Here is a table of points, one per row:
[-0.5 -1.8  0.3 -0.5  0.1 -0.2 -1.2  0.  -1.6  2.3 -0.5 -0.5  0.   2.5
  0.4 -0.5  0.2 -0.6  0.2 -0.6  0.   0.4  0.7  0.3]
[ 0.7 -0.6  0.  -1.2  1.  -1.5 -0.6 -1.2 -1.1 -1.  -0.8 -0.5  1.9 -0.2
  0.   0.5 -0.4  0.2 -0.5 -0.6 -0.3 -0.8 -1.6  1.4]
[ 0.  -0.3 -0.5  0.1 -0.6  0.5  0.  -0.2 -0.2 -0.3 -0.3 -0.8  0.1  0.2
  1.   0.9  4.1  0.2  1.7  0.1  0.9 -1.3  0.8  2.1]
[ 0.   0.5  0.4 -0.3  0.1  1.3 -0.8  0.  -1.5  0.4 -1.2  1.6  0.  -0.1
  1.5  0.6  0.4  1.8  0.1 -0.2 -0.9  2.4 -1.6  0.7]
[ 0.5  1.1 -0.3  1.3 -0.6 -0.5 -0.3  1.7 -0.6  0.1  0.7  1.8  0.4  0.2
  0.   0.2 -0.4 -0.8  0.3  1.1 -0.2  0.5  0.3 -0.7]
[-0.9 -1.3 -1.2  0.   0.8  1.1 -0.8 -0.4 -1.4 -0.1  0.3 -0.6 -0.4  0.2
 -0.4  1.1 -1.1 -0.7  1.9  0.5 -1.3  0.6  1.  -0.6]
[ 0.7 -0.3 -1.3  0.1 -1.   0.3  0.3 -0.6 -1.4 -0.1 -3.4  0.  -1.3 -0.1
 -0.9 -0.5 -1.1 -0.9 -0.7 -0.3  0.1 -1.6 -0.4  2.1]
[ 0.6 -0.5 -1.7  0.2 -0.7  0.8  0.4 -0.3  0.8 -0.7 -0.6 -0.8  0.3  0.8
  0.4  0.4 -0.4  0.1 -0.7  1.   0.6  0.7  0.1  0.3]
[-0.2 -0.6  0.7 -1.3 -0.8 -0.3 -0.3  0.9  1.   1.5  1.2 -0.4  0.7 -0.9
 -0.7 -0.8 -1.   1.5  0.1 -0.8  0.1  2.8 -0.1  1.2]
[-1.5 -0.3  1.   0.4  0.2  1.   1.3 -0.8  1.2 -1.1  0.  -0.8 -1.3 -0.2
  1.1 -0.3 -0.8  0.1  0.7 -0.5 -0.3 -1.6 -2.5 -1.2]
[-1.2  0.  -1.1 -1.7 -1.9 -0.7 -1.1 -1.3 -0.2  0.4 -0.6  0.9  2.  -0.6
  1.6  0.2 -0.6 -0.1  0.9  0.4  2.1 -0.1 -0.7 -1.2]
[ 1.1 -1.6  0.7  1.4  0.   1.4  0.9 -0.2  0.4 -0.1 -0.7 -0.8 -0.4 -1.3
 -1.9  0.3 -0.1 -0.1  0.1 -1.5  2.5  1.4 -0.6 -0.9]
[ 1.3 -0.2 -0.4  2.  -0.6  0.7 -0.3  2.2  0.  -0.4  0.5  0.4  0.6  1.1
  2.1 -0.3 -0.4 -0.1  0.1 -1.4 -0.5 -0.1 -1.2  0.3]
[ 1.2 -2.8  0.4 -1.4 -0.3 -2.   0.8 -0.2 -1.6 -0.5  1.  -0.2 -0.9 -1.4
  0.1  0.3 -0.3 -0.7 -0.9  2.6  0.4 -0.2 -1.5 -1.1]
[-0.8  0.6 -0.3  0.2 -1.3 -2.3  0.7  0.2  0.2 -0.3 -1.2 -0.3 -0.1  0.1
  0.8 -0.2 -0.1  0.4  0.7 -0.7 -2.4  1.4  0.6  0. ]
[-1.7 -0.2  0.  -0.1 -0.1  0.1 -0.3  0.6  0.1  0.5 -0.4  0.4 -0.1 -0.7
 -0.8  0.2  0.4 -0.2  3.8 -0.7  0.2  0.4 -1.2  0.1]
[ 1.1 -1.3  0.2  1.1  2.3  0.4 -0.4 -0.3 -0.1 -0.6 -0.5 -0.6  0.   0.7
  0.8 -0.8 -0.6  0.2  0.5  0.5  2.1  1.9  0.8  1.2]
[ 2.4  0.5  0.9  0.2 -1.3  0.   0.3  0.1  0.8 -0.4  1.4  0.4  0.7  0.2
 -0.4 -1.3 -0.9 -2.9  0.9  0.4  0.  -0.3 -1.2  1.2]
[ 0.5  0.3  1.5  0.2  0.9 -0.8 -0.6 -1.1  0.3  0.7  0.2 -0.1 -1.1  0.
  1.8  0.2 -0.1  0.3  0.1  0.2 -0.7 -1.1  0.5 -1.4]
[ 1.1  1.4  0.6 -0.4 -1.8 -0.8 -0.9  2.8 -0.4  0.1  0.3 -1.2 -1.4 -1.9
  1.4  0.8  0.3  0.1 -1.   0.3  1.   0.5  0.9  0.6]
[ 0.1  0.4  0.9  0.7  1.8 -0.8  0.5  0.8  0.7  1.  -0.5  0.2  2.2 -0.4
  0.7 -2.6  0.5  1.4  0.4  1.1  2.2 -0.8  0.2 -0.3]
[-0.5  1.   0.9  0.3 -1.1  0.2 -0.1 -0.1 -2.3  0.2 -0.6 -1.8 -0.5 -0.7
 -0.4 -0.9  0.3 -0.1 -0.2 -1.  -1.4 -0.8  0.6 -1. ]
[ 0.2  0.7  1.  -2.3 -0.5 -0.8 -0.1  0.8  0.1 -1.1  0.2  2.1 -1.8  0.2
 -0.1  0.1 -0.7  0.2  1.1 -1.4  1.1 -0.8 -0.5 -0.7]
[-2.2 -1.9  0.3  0.7 -0.2 -0.4  1.8  0.5 -0.1 -1.1  0.6  1.5 -0.4  0.5
  0.8  0.9  0.3 -1.1 -1.6 -0.9  0.1  0.   0.5  2.2]
[-0.6 -0.6  0.7 -1.2 -0.8 -1.5 -1.5  0.2  1.4 -1.7  0.2  0.   0.   1.7
 -0.2 -0.6 -0.4 -0.5  0.  -0.6 -0.6  0.5  0.5 -0.3]
[-1.6 -0.2  2.  -0.3 -0.3  1.6  0.7  0.1 -1.3 -0.5  0.6  0.4 -0.5  0.1
 -0.3 -0.1  0.4 -0.6 -0.9  1.8 -0.1  1.8 -0.3  0.3]
[ 0.7 -1.   1.6  0.6 -0.4  0.5  1.4 -0.3  0.9  0.9 -1.   0.   0.8 -0.2
 -0.5 -0.8 -0.4 -0.7  1.3 -0.2 -2.6 -0.5  1.6 -0.5]
[-0.7  0.9 -1.4  0.  -0.8  0.2 -0.8 -0.5  0.3  2.  -0.3  1.6 -0.8  0.7
 -1.9 -1.3  1.2 -2.5 -0.9  0.7  0.2  0.1 -0.2 -0.7]
[ 0.5  0.2  0.4 -2.3  1.2  0.9 -0.1  2.1  1.3  0.   0.4 -1.6 -0.7  1.3
 -1.  -0.1  0.4  0.4 -1.6 -1.4 -0.2 -0.5  0.4  0.4]
[ 1.   0.1  0.8 -0.7  0.3  0.7 -2.3 -2.3  1.8  0.8  0.2 -1.3 -1.1 -0.3
  0.3  1.   1.4 -1.1  0.3  0.3 -0.1  0.1 -1.2 -0.1]
[ 1.2  1.2  1.1 -0.7 -1.2  1.3 -0.7 -1.5  0.4 -0.1  0.  -0.2  2.1  0.7
  0.9  0.5  1.2  0.8 -1.3 -0.5 -0.5  0.   0.8 -0.1]
[-1.8  0.7  2.1  2.3 -0.5  0.8 -1.3 -0.4 -0.6 -0.7  0.7  0.4  0.6 -0.4
 -1.9  0.7  0.7  1.2 -1.  -0.1 -0.1 -1.1 -1.4  0.9]
[-1.2  0.2 -1.8 -0.2  0.   0.9  0.  -0.2  1.   0.3  2.2 -1.4 -0.4  1.4
  0.6 -0.9 -0.6 -0.3  0.6  0.9 -0.6 -0.7 -0.3  0.7]
[-0.1 -2.  -1.6  0.8 -1.3  0.4 -1.4  0.   1.8  0.  -0.3  0.4  0.6 -3.1
  0.1  0.1 -0.7  1.2 -0.8 -0.2 -0.6 -1.5  1.3  0. ]
[ 0.6 -0.6 -0.3 -0.8  0.8  0.4  1.8 -0.1  1.3  0.3 -2.5  1.7  0.3  0.8
  0.3  0.7  0.   0.5 -0.4 -0.1 -0.4  0.7  0.4 -1.7]
[-0.9  2.4 -0.5 -0.7  0.6  1.3  2.3 -0.2  1.4  1.4  0.   0.   0.  -1.3
  1.2  0.4 -1.6 -1.1 -0.4  0.3  0.6  0.1  0.   1.6]
[-0.8  1.5 -0.1  0.4  0.7 -1.1 -0.3 -0.6  0.   0.1 -0.6  0.8 -0.3  0.3
 -1.3 -1.1 -0.9  1.   0.3 -0.3  0.6 -0.8  0.1  0.4]
[ 1.3 -0.2 -1.6  1.1  0.   0.5 -1.  -0.3 -0.5  0.3  1.3  1.   0.8  1.
 -1.6 -0.3 -1.4  0.6 -0.9 -1.   0.1 -0.1 -0.7 -1.1]
[ 0.2 -0.8 -0.6  0.2  1.  -0.1 -0.8 -1.5  0.1 -0.2  2.3  2.  -1.4 -0.3
  0.4  0.7 -1.1  1.2 -0.1 -1.4 -0.2 -0.8  1.9 -0.2]
[-0.8 -0.1  0.4 -2.   2.   0.9 -1.1  2.5 -0.4 -0.7 -1.1 -0.6  1.7 -1.4
 -1.3  0.1 -0.5 -0.9 -0.1  0.4 -0.9 -1.4  0.3 -0.1]
[-0.8 -0.2 -1.9 -0.1  0.7 -0.5 -0.2  0.8  0.9  0.8  0.9  0.1 -1.2 -1.2
 -0.7 -0.1  1.5  0.2 -0.2 -0.4  0.2  0.2 -0.2 -1. ]
[-0.1 -0.9 -0.8 -0.7  0.3 -0.2  2.4 -0.5 -1.2  0.3  1.6  0.1  1.3 -1.1
 -0.3 -1.   3.   0.  -0.5 -0.5 -0.6  0.1  0.1 -0.8]
[-1.3 -0.4  1.4  1.4 -0.8 -1.5 -0.5 -0.2  2.  -0.8 -0.8 -0.5  0.   1.
 -1.1  1.3  0.7 -0.8 -0.5  0.8  1.5  0.4  1.3 -0.7]
[ 0.6  0.8 -1.7  0.   0.   0.7  0.8  0.9  0.4 -3.2 -0.2 -0.3  0.7  1.3
 -1.   0.4  0.9  2.1  0.8  1.8 -1.   0.2 -1.1 -0.9]
[-1.   1.1  0.6 -1.   0.   0.9 -0.1 -0.4 -0.2  0.4  0.1 -0.4  0.8 -0.1
 -0.2  2.2 -1.   0.5 -1.   2.5 -0.7  0.3  1.3  0.6]
[ 0.4 -1.   0.8  1.6  0.4 -0.8  0.7  0.9  0.3  2.   0.4 -0.6  0.6  0.3
  0.7  0.5 -0.8  0.3  0.2  0.6 -1.4 -0.9 -1.1  0.2]
[-0.5  0.4  0.   0.9  1.1  0.5 -0.4  0.5 -1.6 -1.7  0.2 -0.2  0.3  0.5
  1.2 -1.4 -0.7 -1.1  0.7 -0.1  2.2 -1.1  1.9 -1.3]
[ 1.2  0.3 -0.1  1.   0.7 -0.5 -0.3  0.2 -0.1  0.6 -0.6  0.1 -2.5 -0.3
 -0.8 -0.5  0.3  1.6  0.9  2.3 -0.7  0.1  0.6  0.5]
[-0.1  0.3 -0.1 -0.1 -0.5  2.  -0.1 -0.5 -0.1 -0.7 -0.4 -0.1 -1.3 -0.4
  1.4 -2.3  0.7  0.1 -1.8  0.  -0.4  1.  -0.2 -1.2]
[-0.8  0.9 -1.   1.   2.  -3.  -0.3 -0.8  0.1  0.3 -0.4 -0.5 -0.4  0.
  0.4 -0.5  0.7 -0.5 -1.8 -0.2 -0.6  0.4 -1.3  0.7]
[-0.3  1.5 -0.9  0.3 -0.7 -1.1  1.3 -1.2 -1.1 -0.2  0.4 -3.2  0.3  0.1
 -0.8  0.3 -1.3  0.7  0.2 -1.2  0.8  1.3  0.3 -1. ]
[ 0.9  0.6 -0.6  0.2 -0.1 -0.3  1.4  1.2 -1.   2.3  0.3  0.4  0.1  2.
 -0.5  2.8  0.1  0.6 -0.2 -0.7  1.4 -1.4 -0.5 -1.4]
[ 1.2  0.3  0.8 -1.2 -0.6 -0.6  1.1 -1.6 -0.3 -0.4  1.5  1.2 -0.5  0.2
 -1.3 -0.8 -0.2  1.6  0.9 -0.1  0.2 -0.7  1.3  2. ]
[ 1.6  1.7 -0.5  0.7  2.1 -0.2  0.  -0.3 -0.1 -1.3  0.2  0.8  0.8 -1.7
 -0.1  1.6  0.8 -2.6  0.4 -1.2 -0.8  1.4  0.7 -0.2]
Along one direction, these points spread out more than along any other. Take the direction at right angles to it along which they spread out most. Go by this last direction. How far along it is each point below, from 0 to 99? The average is 50, and the first point in the table lies past the average. One standard deviation of the points above along it is 16.
[-1.7 -0.2  0.  -0.1 -0.1  0.1 -0.3  0.6  0.1  0.5 -0.4  0.4 -0.1 -0.7
 -0.8  0.2  0.4 -0.2  3.8 -0.7  0.2  0.4 -1.2  0.1] -> 58
[-0.2 -0.6  0.7 -1.3 -0.8 -0.3 -0.3  0.9  1.   1.5  1.2 -0.4  0.7 -0.9
 -0.7 -0.8 -1.   1.5  0.1 -0.8  0.1  2.8 -0.1  1.2] -> 57
[-0.8 -0.2 -1.9 -0.1  0.7 -0.5 -0.2  0.8  0.9  0.8  0.9  0.1 -1.2 -1.2
 -0.7 -0.1  1.5  0.2 -0.2 -0.4  0.2  0.2 -0.2 -1. ] -> 58
[ 0.2 -0.8 -0.6  0.2  1.  -0.1 -0.8 -1.5  0.1 -0.2  2.3  2.  -1.4 -0.3
  0.4  0.7 -1.1  1.2 -0.1 -1.4 -0.2 -0.8  1.9 -0.2] -> 85
[-0.8 -0.1  0.4 -2.   2.   0.9 -1.1  2.5 -0.4 -0.7 -1.1 -0.6  1.7 -1.4
 -1.3  0.1 -0.5 -0.9 -0.1  0.4 -0.9 -1.4  0.3 -0.1] -> 36
[-0.5  1.   0.9  0.3 -1.1  0.2 -0.1 -0.1 -2.3  0.2 -0.6 -1.8 -0.5 -0.7
 -0.4 -0.9  0.3 -0.1 -0.2 -1.  -1.4 -0.8  0.6 -1. ] -> 57
[-0.1  0.3 -0.1 -0.1 -0.5  2.  -0.1 -0.5 -0.1 -0.7 -0.4 -0.1 -1.3 -0.4
  1.4 -2.3  0.7  0.1 -1.8  0.  -0.4  1.  -0.2 -1.2] -> 40
[ 0.7 -0.6  0.  -1.2  1.  -1.5 -0.6 -1.2 -1.1 -1.  -0.8 -0.5  1.9 -0.2
  0.   0.5 -0.4  0.2 -0.5 -0.6 -0.3 -0.8 -1.6  1.4] -> 53
[-1.2  0.  -1.1 -1.7 -1.9 -0.7 -1.1 -1.3 -0.2  0.4 -0.6  0.9  2.  -0.6
  1.6  0.2 -0.6 -0.1  0.9  0.4  2.1 -0.1 -0.7 -1.2] -> 55
[-1.2  0.2 -1.8 -0.2  0.   0.9  0.  -0.2  1.   0.3  2.2 -1.4 -0.4  1.4
  0.6 -0.9 -0.6 -0.3  0.6  0.9 -0.6 -0.7 -0.3  0.7] -> 59
[ 0.2  0.7  1.  -2.3 -0.5 -0.8 -0.1  0.8  0.1 -1.1  0.2  2.1 -1.8  0.2
 -0.1  0.1 -0.7  0.2  1.1 -1.4  1.1 -0.8 -0.5 -0.7] -> 70
[-0.1 -0.9 -0.8 -0.7  0.3 -0.2  2.4 -0.5 -1.2  0.3  1.6  0.1  1.3 -1.1
 -0.3 -1.   3.   0.  -0.5 -0.5 -0.6  0.1  0.1 -0.8] -> 43
[-0.9  2.4 -0.5 -0.7  0.6  1.3  2.3 -0.2  1.4  1.4  0.   0.   0.  -1.3
  1.2  0.4 -1.6 -1.1 -0.4  0.3  0.6  0.1  0.   1.6] -> 37
[ 0.5  1.1 -0.3  1.3 -0.6 -0.5 -0.3  1.7 -0.6  0.1  0.7  1.8  0.4  0.2
  0.   0.2 -0.4 -0.8  0.3  1.1 -0.2  0.5  0.3 -0.7] -> 37
[ 1.1  1.4  0.6 -0.4 -1.8 -0.8 -0.9  2.8 -0.4  0.1  0.3 -1.2 -1.4 -1.9
  1.4  0.8  0.3  0.1 -1.   0.3  1.   0.5  0.9  0.6] -> 41
